Rotation paths and how fast each direction turns (degrees each step)
Each turn is a multiple of 5 degrees from 10 to 175, or 0.
Each row of a path follows its step; steps can be skipped.

step 0: [ -3 -14   8  -1 -26  12  -6  -3  -9  10  29  11  -8  -6 -18   5  -5  -5
   2 -10  11  -5 -10 -11   3   5   6   7  12  -1  10  -2 -10   8  -4]
step 1: [ -9   0   1  20 -11   5  -9  -6  -7  11  -8  -5 -19 -10  -2  -4  -9   6
  18   9   1   2  -4   1  16  -8  17  17  24  -6 -11  -8  -6   1  -3]
step 2: [-22  -1   7  10 -13   7 -13   9 -18  -2 -11 -10  -3 -19  23  15  -5   0
  -2  -4   0   8   7  -6   3   3  14 -10   2  -1   9   3 -13  -6  10]
step 3: [-23 -14  10 -16 -21   2 -15   4   8   0  17  -7  -9  -5 -14  -2   0  15
   5  -3  -5   7   7 -12  -8   1   6 -13  10   7   9  10 -10   4 -13]
step 4: [  8  -5  13  -6 -10 -13 -16   1 -15  10   5  -2 -12  -5  -1  -1 -11  13
  17  -2   0 -11 -12 -16  10  -6  12  24   6   3   5   3  -9  -7 -20]
step 5: [ -4 -18  -5  10  -9  11  -7   9 -12  18  -3   5  -6 -19  13  13  -3   1
   6 -20   8   3 -11   0   4   2  12   1   7 -20  -2 -10 -15  10  -7]
step 6: [-25  -3  16  -1 -13  12  -3   8  -2  -1  14 -16  -2 -10  -2  10 -13  -2
  14   4   3   3  12  -5  -2  -6  13  -9  24   3  -7 -18   0   9   2]
step 7: [-20   2  12  -4 -18 -11  -5  -7 -12   3 -14 -10 -18   0   4   9  -5  15
   5  12   1   8  -1 -18  -3   5  21   3  -6   3   5   1   4  -8 -21]
step 8: [ -3 -23   7  -5 -15  -2 -27  -2  -4   9  12   2  -2  -9  14   4   0  -1
  -2   1  13   7 -11 -11   1  -8   2   3  -4 -12  24   5 -15  10 -10]
step 9: [ -4  -6  16  -7  -5  17 -15  -3   0  13  14  -7 -13  -7  -3  -1 -10  13
   3  -7   2  -5 -15   5   8 -14   2  -1  25  -7 -16 -14 -13  -3  -9]
step 10: [-10   6   8  -5  -9   4   9   7 -15  18 -16 -21 -13  -8   6  11  -9   1
   9  -5   7  -1 -12  -4  10  10  26   0  12   4  10 -10  -4  -3   7]
step 11: [-27 -13  -2  -8 -15   5 -12  17  -9  -6   3  -8 -13  -6   6   0  -2  11
   7   7  -1  23   4  -6  -5   7   6   2   1 -15  18  -5   1  17  -2]
[ 8  0 -2  1 -2  1  1 -2  1 -1 -9 -8 -2  2 -2  3 -4  0  4 -1  0  1  2 -1
  1 -3  4  3 -3 -2  1  3  2 -7 -1] => 125
[-1 -5  0  3  0  3  3  0 -3 -3  1 -3  5  0  0 -2 -3  3 -1  5 -4  2 -7 -3
 -3  1 -3 -3 -2  4  4  7  4 -1 -6] => 85
[-2  0  4 -1 -2 -2  2  2  6 -5 -1 -2 -1 -1  4 -5 -3 -4 -7 -4 -4  0  3 -2
 -2  7  5  1  4 -2  2 -1  5 -2 -2] => 90
[-1  3  0 -5 -1 -1  7 -5 -1  2  1 -1 -2  1 -8 -1  4 -1  2  2  3 -4  0 -2
  6  4  5 -1  3  7  0  1  3  0 -4] => 115
[ 1  3  3 -3 -1 -2  1  5 -2  1 -5  1  5  2 -5  4 -1  7  0  3  2  7  6  0
 -5  4  0 -4  3  3  5 -3 -1 -2  2] => 90

step 0: [ 10   5  -2   4 -15  11   0  -7 -10  -3 -11  10  -4   2 -21  18  -5 -22
  -5  -9  -2  -1  12   1  -1 -10  -2  -8 -12 -10   9   0   4   2 -11]
step 1: [  7  -3  -6   0  -5 -14  -1  11  -6 -20 -11 -10  -3 -13   9  -2  -3   9
 -10   1  -6  -1  -6   1   0  -5   8   1   5   8  -8  18  29  -6  -6]
step 2: [  2   7  15  -8  -2  15 -12  12   0   5  19   8  -6   6 -13  -7   0   2
  -4 -15   6  11   2   3  14   0  -7   4  24   8   7   8   4  -2   5]
step 3: [  7  -7   3   2   7  -6  -2  -3  -5  -7   0  -9  -3   0  11 -14  12   1
  -3 -12  10 -25  18   5   2   4  -7 -22  -8  -2  -2  11 -17  -1  -5]
step 4: [  1   1  -7   2   2  10   0 -11   5  19  -4 -11  12  -3   6   8  -5   3
  18   4 -20  -7  13  -2  11  -6   5   9   7   3   3  19   3   3  20]
step 5: [ 14   2  -4 -17   3  18  -9  -1  -4  -4  -5   2   0  -1   0  -9   9 -26
   3   2   6   7   1 -12 -14 -16  -3  14 -12   8  -2  -1  -4   4 -13]
step 6: [ 10 -15  -4  12  -2   3  -3  -5   7 -13  -4  -2   2  -6   9  17  -5   4
  -4  -4 -11  -1  -5  10 -15  -4   3  -1  25  -7   4   2   1 -21 -15]
step 7: [ -2  -8   0   3 -14  -5 -10  20   2  16   2  -5   8   1 -15   0  17  -5
  -5 -15   4  -1  -5 -13   2  -8 -14  -1   3  -8   7  -5  19  -4  13]
step 8: [ -9  -5   6 -26   8  -6  -4  12  -1   0  -3  -3  -6  -9   9  -5 -22  -9
  -7  -2   7 -16  10   8  -7   8  -9 -12   9  11 -15   0  -4  -2   2]
step 9: [  3   8  -9   8  -7  -3  -6 -16  20   9  15   9   8   2  -8   6  -7  -9
  -5  -3  -7   1  22 -11   5  12   3  -9  -1   1   7  20   0   4  -2]
step 10: [ 18   3  12  -7  15   1  -5   0   6   5   0 -13  -1  -8  11 -20   1  -3
  -9  14  -5  -2 -10 -11  -4 -17  12  -3 -14 -12  -3  10   7  -4   0]
step 11: [  5  -2   4  -3  -5  23  16  -5  -9   9  14  -3  -6 -16  -6   6  -5 -14
   8   0  -4  -6 -11   5   3   6   5   5  19   3  13  -2  -5 -14 -12]
[ 2  0 -1  0  0  0 -5  2 -1 -1 -2 -7  3  1  3 -6 -1  2  2  2  6 -1  2  2
 -4 -1  7 -6 -2  1 -1 -7  4  3 -5] => 155
[ 1 -5 -3 -4  2 -5 -3 -5 -7 -2  2  3 -7  1  4 -2  4  1 -7  4  0 -6  0 -1
 -1 -4 -1  2 -1 -2 -5 -2  1 -1  2] => 155
[ 2  0 -1  1  4  4 -2 -7 -4  1 -4 -3  1 -7 -3  1 -1 -2 -1  5 -3  1 -1 -3
 -3 -2  5  5 -4 -2  8  0 -4  1 -2] => 65
[-4 -4  5  0  1  0 -4  3 -5  5 -1 -1  2 -5  0  3  7  2  0  0  4 -5  1  3
  2  8 -1 -1  3 -1  2 -3 -4  1  3] => 80

step 0: [ -6  -4 -10   8   4  -4  -3  19   6  20   8   8 -10  16 -18  16   3  -2
 -11  -3   0  -2   2 -25  -9   1  -3   0  -1   4  -1   1  -8  -6   6]
step 1: [-22   5 -15   5  -8   3  -2  -6   1  20   4  -3  -5  11   5   1   5  -5
 -17  -5  12   1  15  -6 -20  -6   2   3  -3   2   6 -11 -16   0   8]
step 2: [ -3   7  -9  12 -21  -6  -6   9   8  -1   3 -11  -5  -6  -3  -2 -11   3
  -5 -11  11   6   6   7 -23  -1  -3   3   0 -18   4 -11 -11 -14   9]
step 3: [ -3   5   3   8  -3 -10   0  21   9   3  13  -2  -4  17 -21 -11 -13   3
  -3   7  14   4  -7  -2 -15  -6   6  -3  13 -13  12   1  -2  -5   3]
step 4: [ -1   1  -3  -4   6 -11   7   3  -5  15  13   8  -8  18  -2  11  -1  12
 -13  12   0  12  -1  -1 -25  -2   6   6  13  -5   8   5 -13   7  -3]
step 5: [  2  17 -20  12  -6  -6   6   1   2  17   8  10  -2   0   0  13  -5  15
 -10   4   1   6   4  -2 -13   6   0   1   1  13  -1  -3 -15 -20  10]
step 6: [-14  12 -12  23 -12   5   6  -7   5  -3   2   6   2   3  -6 -15  -4   8
 -11   8   7  -5   2   2 -15 -17  12   0   2  -1   8   0  -5 -17  14]
step 7: [ -1   6 -10   8 -11   3   3   9  -6 -11   4   5  -4  -3 -13  -9   8  10
  -6   3  -6   7  -6  10 -26  -5   1  -3  15 -23   7  12 -10   3   3]
step 8: [  4  15  -4   5  -4  -3  -1  23  -5  13  20  11   2   6  -7 -10   5   7
  -1   6 -12  14 -16   3  -2   7   2  -1  18   1   7   1 -15  -4  -2]
step 9: [  1   3  -8  10   4  -6  -3  -3  -4  11  20  14  -7  13  11  -5  11  14
  -5  16 -11  -1   2   2  -1 -13  14  10   1  -2   1  -7 -13 -16   3]
step 10: [ -2  10 -21   6   0   0  -5  -6   1   3   6  19 -16 -15 -12   2  10  11
  10  -1  -4  -8   3   2 -10  -7  10   3  -1 -11  -1   3  -9 -15  17]
step 11: [-19   5  -5  10 -11   8   1  12  -2   1   6  20  -2 -10  -9 -17  -2  -8
   1 -11 -16  -3  -9 -10 -10  -6  12  -1   7  -6   2   6 -10  -1  12]
[-8  3  2 -1  2  3  2 -3  2  5  1  1  3  3  1 -8 -3 -5 -1  2  2  0 -2  0
  4 -2  8  1  3  5  4 -1  1  3  1] => 140
[-2  2 -1 -4 -2  2  5 -1 -3  6  0 -2 -3 -8  5  0 -2  4  5 -1  2  0 -4  0
 -3  7 -1  0  2 -2  0 -1 -3  6  2] => 120
[-6 -3  1 -3  0 -1 -1  1 -2 -4 -6  2  5 -5 -2 -1  2  2  4 -2  2  2  0  1
 -4 -5 -3  2 -2  5  5 -5 -2 -4  6] => 80
[ 0  2 -8 -2  3  6 -1 -2 -1 -3  2  0 -3 -2  5 -4 -4 -1 -2 -3  5 -4  6  4
  0  0  1 -1 -5  0 -3  1 -1 -6  2] => 85

step 0: [ -6  -1  12  14  14  -5  10   3  -1  11   7 -12  15 -15   1   8   0  15
 -23   7 -23  -8   3   3   3  -1  -8  -3  -1 -14   6  -1   7 -17   3]
step 1: [  9  -5  -6  11  23   0  -5  25   3  10   0  -5   5   0  16  -9  -7  -1
 -11   7  -9   3   5 -17  -4  19   7 -12  -8 -17   4   0  -5   7   8]
step 2: [ -1 -10   7  -6   2  17 -14  -3   4  -4   8   7  16  -2  14 -13 -12 -11
   0  15  13   1  -5 -23  16   1   0  -3 -11 -10   3  -6   1  13  -7]
step 3: [  2   5  16 -17 -17  10 -16  11 -10   3  -7   5  19  14  13   0  -2  -4
   6  11   6  -5  -9   5  14   3 -11 -11   5  20   1   7  -1  -4  -4]
step 4: [ -8  -3   6   1 -19   2  -7   7 -16  -3  17   7  21   4   1  18   2  18
   1 -15  -5 -11  21   5  -4  -3  -6  -7   7  13 -15   5  -1   6   4]
step 5: [  7   6  -7  -6   3   5   7   2   5   4  16  -6   5   2  -6   0  -1   0
 -10 -28 -22  -7  11  -8  -8  17  -8   7  15   0 -12  13   6   2 -22]
step 6: [ 11 -21 -13  -4  12  -8  -4  -5   2   7  -3   1 -12  -6  -2  -1   3   3
 -14 -11   0  -3 -14 -12  -6  13 -18  -2  10   3  -3 -17   3  22 -16]
step 7: [ -8 -19  -3 -10   7  -6   5  -6 -24   8  -5  -7  -6  -8  13 -20  -6   2
   3   3   1  -4 -21   1   3 -15  10  -3   1  10  -3  -6   7   3 -20]
step 8: [ -8  -1   7   2   2   2   8   5  -7  29   2   6   3  -8   9   8  -9   1
  -3  10   1 -14 -15  23   7 -15  11   9   5   9   2  12  11  10  13]
step 9: [  7   3  10  14  11  15 -11   6  -7  -1   9   8   2  -1  -5   4   4 -10
  -8 -17 -18  -4  -1   7  -4  -3  22  -4 -12   5   8  14  15   9  19]
step 10: [ 17  -7  -8  -8  15  11  -5 -11  17  -7   9  -3  15  -6 -13  10   1   4
   8 -15   3   3 -10  -5  15  19   8  -7 -19  -1   3   9  10   0   6]
step 11: [ 19   7  -5 -12  -5 -16  -7  -1  10  -3  -6  -2   8  -1   9  -6   2  12
  18  -6   2  22  -3   7  13   2  -5  -8 -15   8  11  -6  -4  21 -14]
[ 2 -2 -2 -3  0  0  0  1 -3  2  0  1  0 -2 -1  3  9 -2  2  0 -8 -4  8 -2
  1  4  0  5 -2 -4  2  0  5 -2  4] => 80
[ 6 -4 -1 -5 -3  5 -3 -9 -1 -4 -5 -1  2 -2 -4  0 -1 -5 -4  1 -1 -2 -3 -2
 -3  1  1 -2  2  0  5 -2 -3 -1  1] => 95

step 0: [ 13  20  10  11  -9  -8  -3   4   6 -17  -6 -30   5 -10   2   7 -10  12
  -1  17   9  -6  -8  11   5  -2  -6   9  -1  -1   5  -8  -8  -7  -9]
step 1: [  4  -2  12  -4   3  -9   3  14  -6  -4  -8 -18  13  -9  -4  10 -15   0
  -1  -6   2 -16  -8  -3  -5   2 -12 -10  26  26  10  -1   5  11   5]
step 2: [ -9   4   7  -6 -14  15   5  -9   8  -4   3  -4  -4  -8   0   0 -18  -2
   9 -28   5 -15  14  10   1   4 -12   4   2  10   2  18  16  -2  13]
step 3: [ -8  12   1  17 -18  -2  10  12  11  -5   8   4   4   4  13  -8 -11  -1
   9  -1  -7  -5  27  -6  -7  -1   4  19   6   3   1   1 -11 -19   9]
step 4: [ -3  18   5   5   0 -12   2  11  15  -1  11 -19   5   4  -7   1  23 -13
  18 -10  -7  -5   7 -11   0  -1   7  -9  21 -11  -2  -1 -16   3  -1]
step 5: [  1  -1  -1   6  -6  -6  -4  -8  13   8  10 -10   9  -9   2  -1  10  24
  -4 -18  10 -22 -11  -8  13  17   3 -13   3 -14   7   8 -10  -1   3]
step 6: [ 13   3  -2  -3 -10  -4  11  -7   5   2 -11 -13  -7  -4   2  -7   2  21
   5  -6   6 -11   2  -7   7  20   1  16   2  11   8 -28   9 -13 -10]
step 7: [  8 -11  -2  -9 -11  -2   2   4  -1  -8 -11 -11   0  -5   3  21  -2  -2
  10 -15 -10   6  -4  -3  -2  10  12   4  24  20 -23  -3   0 -14  -3]
step 8: [-11   7   2 -15 -17  -5  -1 -12   8  -6  -2  -7  -1 -15   0  19 -16  -3
   2 -10  -3   6   5  -6  30 -11  -3  -2   0   1  -6  17 -14 -11  -4]
step 9: [ -6  15   5   8   6  -9  10 -11  21   3   3  -2  -2 -17  10 -14 -17   9
  -2  20 -12   0   4 -11  15  -7  -5  -3  17  12   1  -3  -6  -7   8]
step 10: [  3  22  22  11   9   8   3  -5  26   2 -12  -4  -9   5 -11   7   3  -3
   8  -2  -6  -2 -12  12  -4  15   1  -6  19   7   5  -1  -8   0  13]
step 11: [ 13  -5   2  14 -21   7   4   0   9  -2   1  -7   3   7 -11   3 -22   1
  -1 -19  14  -8 -18   3  -5   4 -13  -2   3  -8   7  -2 -23 -12   7]
[-5 -1 -1  2 -2  0  3  0 -1 -3 -4  2  7  1  2 -1 -2 -7  3 -1 -6  2  3 -2
  5  3 -1 -1 -4  4 -1  5  6 -2 -2] => 65
[ 3 -4 -1 -7  1  1 -3 -2 -2 -7  3 -2  6 -6 -2  6  2  0 -4  4  2 -1  2  2
  1  1 -1  2  2  1  2 -3  5 -5 -2] => 55
[ 2 -1 -1 -2  4 -4  8  4  1  1  4 -2 -1  0 -2 -4 -2 -4  0  2  0  2  1 -7
 -2 -3  1 -2  2  5  0 -9  3  2 -1] => 130
[-6  3 -1 -6  1 -3 -3  3  1  4  1 -3  3  2 -2 -2  2  6 -2  6 -2 -6 -2 -1
  2 -2 -6 -6 -1  2 -4  3 -1  0 -2] => 90
[ 3 -2 -4  1  0 -5 -2 -1  2  3 -7 -4  1  1  3 -3  1  1  2  8 -6  1  4  2
 -2  1 -3  9  4  0  3 -1  0  2  1] => 120

step 0: [ 10  19  16  -7   1  -1   1  -8  14  11 -10 -16  -2  -8   1   4  13   0
  -9  18   5  -3 -19  16   1   9  -9  -4 -14  -3  -3 -19  -1   2   7]
step 1: [-14  14  22  -2  19 -12 -11 -13   2   2  -7  11  10   3 -11  -1   7  -6
   8   0  -1  -5   2  -5   3  -7 -10   1 -14  21  15  15   9  -7   4]
step 2: [  0   4  12   8   9   7   7 -10   5   2  -9  -7 -12   1  -9  -4  13   8
  -9  -6  -6   2 -22  27   3   0   6   2 -19   2   5 -10 -14  10  15]
step 3: [  1   6  14 -20   9  -7 -16  -1   4   9  -9   6  18   0  -5  11  12  -9
   6   7   6   4 -12  11   8   6   0  -2  -9   2  25   8  21  -3  -2]
step 4: [ -9   0  21   7  19   4   7  -8   7   6  -8   1  -4  -3 -17   4  21  11
 -18   0 -14 -10 -16  -6  -1   5   7  -2  -3   0   6   8 -16  -5  12]
step 5: [  2   5   0 -24   4  -1 -16  -8   4  11  -8   1  10  16  -1   6  15  -4
  10 -11   0 -12 -12  18  15  -2   5  -7  -6  11  12 -12  -7  10  -6]
step 6: [  6  10  16   1  -2   4   6 -16  -3   6 -14  -3  15   3 -11  11  26  10
 -24  10   4   0   1  -3  -6   0   6  -3   0  -2  11  12   3  -6  16]
step 7: [  3  10   6 -16  20  -3   8   1  11   9 -13   9   3  23   4   3  13  -6
  11  -6  -7 -17  -9  14   2   3  -9  -7  -8   5  -1   9 -17  -2  -5]
step 8: [  7  19  13  -3   3  11  -9 -23  -3   8 -13 -13   1   5  -6   9   9   8
 -21  18   4  -7   0   6   0   3  -5  -8  -4  11   5 -16   7   7  -2]
step 9: [ -5  14  17  -6  -1  -8   1 -14  11   6 -15  13   3  14  -8  -9  14  -6
  15   0   1   6  -5   6  -7 -13 -12  -8  -8   8   4  27  -9  -4   8]
step 10: [ 17  21   7   6  27  10   3 -10  -1  -3 -10  -2  -7   6  -7  -5   3  -1
 -19   3  -4  -3 -10  24   6  11  -3   1  -8   3  11  -7   0  10   0]
step 11: [-11   3  27 -17   1  11  -8  -3   7  13 -10   0   1   2  -9   8   9  -6
  10  15   4   8 -16   3  -2 -10 -10 -13  -3   7  16  13   7   4  -2]
[-3  2  4  5  3  0 -3  0  1 -2  0  1 -6 -6 -3 -5 -7 -3  3  2  1  7 -4  4
  0  0 -3  2 -5  2  2  2  4  2  0] => 40
[-1  1 -5 -1  0 -1 -1  0  0  1 -4  0  2 -4 -1 -2  6 -3  0  4 -1  0 -2 -6
 -6 -4 -3 10  4  2  3  4  1 -2  2] => 135
[-1 -1  1 -3 -3 -1 -3  5  1  1 -3 -3  5  2  0 -2 -2 -3 11 -3  0 -6 -1  0
  1 -4 -2 -2 -3 -1  1  7  2  3 -4] => 175
[11 -2 -2 -3  1  0 -5 -1  1 -3 -3 -6 -1 -1  4  4 -3 -1  0  0  3 -1 -6  2
  3 -3 -2  3  2  1  1 -6  1  0 -1] => 140
[ 3  3  0  4  2  0 -7  1  2  1  5 -2  0  3  2 -4  7 -1  6  2  1  1  5  1
  2  8  3  6  0  0  0 -1  1 -1 -4] => 155
[ 5  2 -1  1 -2  3  4  4 -4 -3  4  1  4  1  0 -1  2 -2 -1 -4  4  3  4  6
  2 -5  2  4 -2  3  4  4 -2  4  7] => 95

step 0: [ -3  -4  -8  -2 -28   4  -8  -5  -2  -2  -6  -2  -5  -7  -3   1 -12   3
   7   7  -5  -7 -13 -10  14   0  -8  -6   7  -2   9   9   4 -13  23]
step 1: [  9  16   6   9  19   8   2   3   4   0  -6   4  -4  -2  -3  15  10 -16
 -15  -1  -1  -9 -14  -2  15 -11   4   3  -2  11  -3  13   8   7  -8]
step 2: [-10   0   6  11  -5   4   7  -7 -10  -7  -3  -2   0   7  -1  10  -7  22
 -10  -6  -5  17   9   0 -10  -3   0 -10   3  -9   4  11  -3  23  10]
step 3: [  6  23  -8 -15   1  -5   4   5   5  -3  -7   8   2  -1  -2   7  13  -9
  11  10   6   6  -2  16 -23   0   7   9   5  -3   2   5 -17 -10   1]
step 4: [-15  -9   9  14 -11  -2 -10  -1  15  16  -2   8 -11   4   0 -23  -3  -7
  -8  -6   9   7  -2  -1 -10 -11  -7  -1   1   1   9 -17   1   2   0]
step 5: [ -3  -5 -13 -16  16   2  10  12  10 -23  16   7  -2   4 -12 -13  11   5
   0   4  -9  -7  -6  -7   4   9   2  -7   5  -2  -4 -11   5   3   1]
step 6: [  4 -12  -4 -16  -5  16  -3 -27 -15   3  -8  -4 -15  10  -1   8 -10  -4
   8   0   5  -7   6 -15   3  -8  -9   9  -2   2  -1  -8   0  -4   3]
step 7: [ -2   0  13   7  11  -8  -1  14  -3   7   1  -2  -2  -6 -22   8   2   2
 -13   7  -8 -13   7  -5   2   8   9   6  -8   8   4  19   4 -22   6]
step 8: [  2   2   6  18  11   9  -7 -10 -14  -3   9   1   4 -18   1   8 -10  -3
   5   2   5  17   0   7  -7  -1   1 -13 -15   3 -14 -10  -3  16   1]
step 9: [  9  11   3 -20 -10  -6   8  10  11   9  -4   4  11  -7  -3   9  -3  13
   7 -10  11  14  -7  -9  -9  16   0 -10   4 -13   9   5   3  -8   2]
step 10: [ -2  -1  -3   9  -2  -6   4 -10   6   9   0  14  -5   3  14   1   1 -22
  -1   6  16 -14   4   9   9   1  13 -12   6   4  17 -12  -9   6  -9]
step 11: [ -4  -7   4 -11   4  -3  -4   2  12  -7   4 -12  10   0  -1 -16  16   3
  -3 -20 -20   4  12 -15   4  -4   6  -2  -6   5  10   2  -4  14   3]
[ 1  0  2 -1  2  1  3 -6 -5 -8  1 -3  4  0 -1 -5  1  3  7  0 -5  4 -4  0
  0  4  0 -1 -2 -3  1 -1 -4  4  2] => 120
[ 0  2 -1 -7 -4  3  4 -8  2  1  6 -4  4  3 -1  2 -2  4 -3  7  4  2  3  3
 -1  1 -1  0  4  3  1  1  2 -3 -3] => 110
